In the rows, 128 means zero.
The same turns and mirrors carry the whole set onto itself and the rows of a family onto each other. Which other rows belong to the same family as each row named below? List them in the order they appear above.
These 16 rows form 4 families of 4 rows each.
Z_839: [132 147 134 103  81 139 164 129 138 128 155 117 128 145 144 120 123 118
 154 119 105 127  99 148 156]
Z_9: [151  90  98 172 134 134  76  97 151 143 117 154  96  98 120 134 134  97
 123 145 159 127 154 112 141]
Z_231: [138 125  87 122 123 135 172 119 106 132 148 132 171 144 158 129 137 130
  88 113 139 124 160  99 120]
Z_797: [144 146  97 114 136 139 167 130 116 121 153 133 161 144 152 120 121 127
  96 105 133 114 165  93 102]
Z_40: [142 138 125 103  81 137 172 130 128 113 157 139 128 135 124 120 130 113
 143 118  95 121  93 154 142]
Z_945: [141 130 156 161 140 117  84 151 134 109 123 120 112 145  85 151 122 135
 128 175 142 110 131 162 161]
Z_919: [138 130 108 116 126 146 166 123 121 125 145 125 172 147 153 127 123 113
  98 106 148 112 158  80 121]
Z_932: [178  92  95 169 127 131  86 100 142 127 112 161 113 100 122 148 136 100
 119 160 170 126 147 112 128]
Z_185: [156  96 105 174 132 132  74 115 158 140 118 152 118 103 139 132 137  99
 128 164 170 127 155 103 140]
Z_303: [127 127 148 166 139 110  97 146 125 120 127 130  98 147  72 144 123 139
 109 164 127 110 147 167 164]
Z_811: [142 126 132 158 143 110  90 150 118 105 128 122 106 124  87 148 121 141
 111 171 135 122 130 172 179]
Z_992: [141 154 127 103  85 138 165 129 130 126 163 130 114 137 146 109 125 125
 153 116 100 130 109 156 130]
Z_860: [133 127 138 159 150 116  83 134 130 117 117 119 100 143  72 154 118 137
 114 157 134 112 135 166 161]
Z_904: [153  99  90 172 125 130  86 103 163 151 112 173 105 109 123 135 137  96
 118 154 152 124 157 109 129]
Z_92: [148 156 117  96  86 146 159 123 135 119 153 133 109 139 140 112 105 119
 148 123 102 125  99 159 145]
Z_509: [144 135  97 114 132 146 163 116 104 120 150 130 154 146 156 117 107 129
  87 110 153 117 172  97 116]

Which other rows belong to the same family as Z_40? Z_231, Z_932, Z_811
Which other rows belong to the same family as Z_509? Z_303, Z_904, Z_92
Which other rows belong to the same family as Z_839? Z_945, Z_919, Z_185

The same turns and mirrors carry the whole set onto itself and the rows of a family onto each other. Which other rows belong to the same family as each row named below? List them in the order they appear above.
These 30 rows form 5 families of 6 rows each.
Z_250: [135 139 117  91 114 119 172 116 116  79 120 173 101 146 132 136  91 133
 142 100 111  98]
Z_591: [152 135 105  80 127 133 162 135 129  87 117 157  96 134 146 124  85 137
 153 112  83 110]
Z_412: [103 123 114 152 124 126 119 148  96 182  96  88 144 141 120 128 154 124
 125 131 130 109]
Z_376: [135 111 120  96 122 138 163 141 123  59 115 167  96 133 163 128 102 123
 124 113 116 112]
Z_687: [134  99 120 111 148 165 181 161  94 123 103 131  93 156 171 128 104 119
 110 123 102 121]
Z_655: [134 118 145 114 142 138 140 147  92 192  79 123 115 151 147 118 139 139
 116 147 130 118]
Z_668: [139 145 119  81 129 128 175 144 125  87 126 175 109 136 167 125  93 138
 150 101 117 106]
Z_595: [118 122 131 112 126 137 153 145  94 187  93 125 107 163 172 127 123 143
 102 139 133 124]
Z_52: [133 154 116 132  72 108 110 111 148 134 120  94 146  94 128 130 146 129
 137 119 134 104]
Z_645: [145 139  95 131 112 125 134 143 143  67 148 125 138 110 143 129 126 121
 156  84  91 101]
Z_230: [118 141 121 143 125 159 110 134 105 177  96  87 162 127 130 142 157 120
 139 136 134 103]
Z_241: [125 148 116 121  97 115  99 140 139 114 127  94 135  81 110 111 133 125
 132 103 164 108]
Z_269: [126 149 130 150  95 103 116 128 141 133 100 105 153  90  95 133 145 129
 134 111 129  99]
Z_556: [143 158 106 133 101 122 147 135 148  75 146 116 143 110 111 134 129 121
 153  80 121 125]
Z_661: [111 127 121 138 128 139  95 144 100 174 116 100 145 127 121 134 168 102
 117 112 148  98]
Z_372: [121 133 114  93 145 163 167 146  79 127  99 139 102 187 168 117 112 139
 118 111 107 126]
Z_923: [124 132 116 144 114 140 113 136 110 168  91  77 148 131 109 127 168 108
 113 120 128 116]
Z_477: [130 126 135  91 133 147 129 136  92 199 101 122  95 149 137 125 129 125
 101 130 145 122]
Z_802: [118 145 119 131 124 151 117 158 104 169  99  66 137  99 112 124 138 120
 119 122 147 101]
Z_85: [129 146  90 123  95 108 150 132 124  77 159 122 134 118 123 131 135 118
 174  95 117 102]
Z_154: [139 143 111  85 124 128 166 135 143  78 132 168 115 144 140 134  86 125
 161 108 123 126]
Z_669: [140 141 112  79 145 176 174 152  75 137 111 136  85 159 148 135 117 132
 129 117 104 123]
Z_810: [131 135 123 142  99 105  90 125 153 121 121 120 151  90 128 131 144 116
 123 101 129  87]
Z_63: [123 132 104 114 109 126 126 147 127  47 143 136 128 108 129 121 131 116
 150  96 142 109]
Z_451: [119 142 115  87 137 171 177 146  90 116 106 155 108 175 172 148 108 133
 126 119 118 121]
Z_528: [133 116 135 119 147 151 134 126 110 194  91 124 120 169 146 122 107 134
 115 134 132 127]
Z_12: [141 132 131 113 150 167 187 141  82 129 121 151 104 174 160 138 113 139
 119  98 115 122]
Z_243: [126 110 126 113 144 155 148 155 103 186  77  97 106 135 139 121 102 123
 106 142 123 108]
Z_410: [128 156  87 112 102 126 147 134 144  68 140 128 143 120 126 130 120 106
 151  76 117 104]
Z_65: [142 144 120 132  95 101 123 134 158 131 121 110 153  83 109 130 146 107
 145 109 142 100]

Which other rows belong to the same family as Z_250? Z_52, Z_230, Z_85, Z_528, Z_12
Which other rows belong to the same family as Z_591? Z_645, Z_661, Z_477, Z_669, Z_810
Which other rows belong to the same family as Z_595? Z_412, Z_269, Z_556, Z_154, Z_451

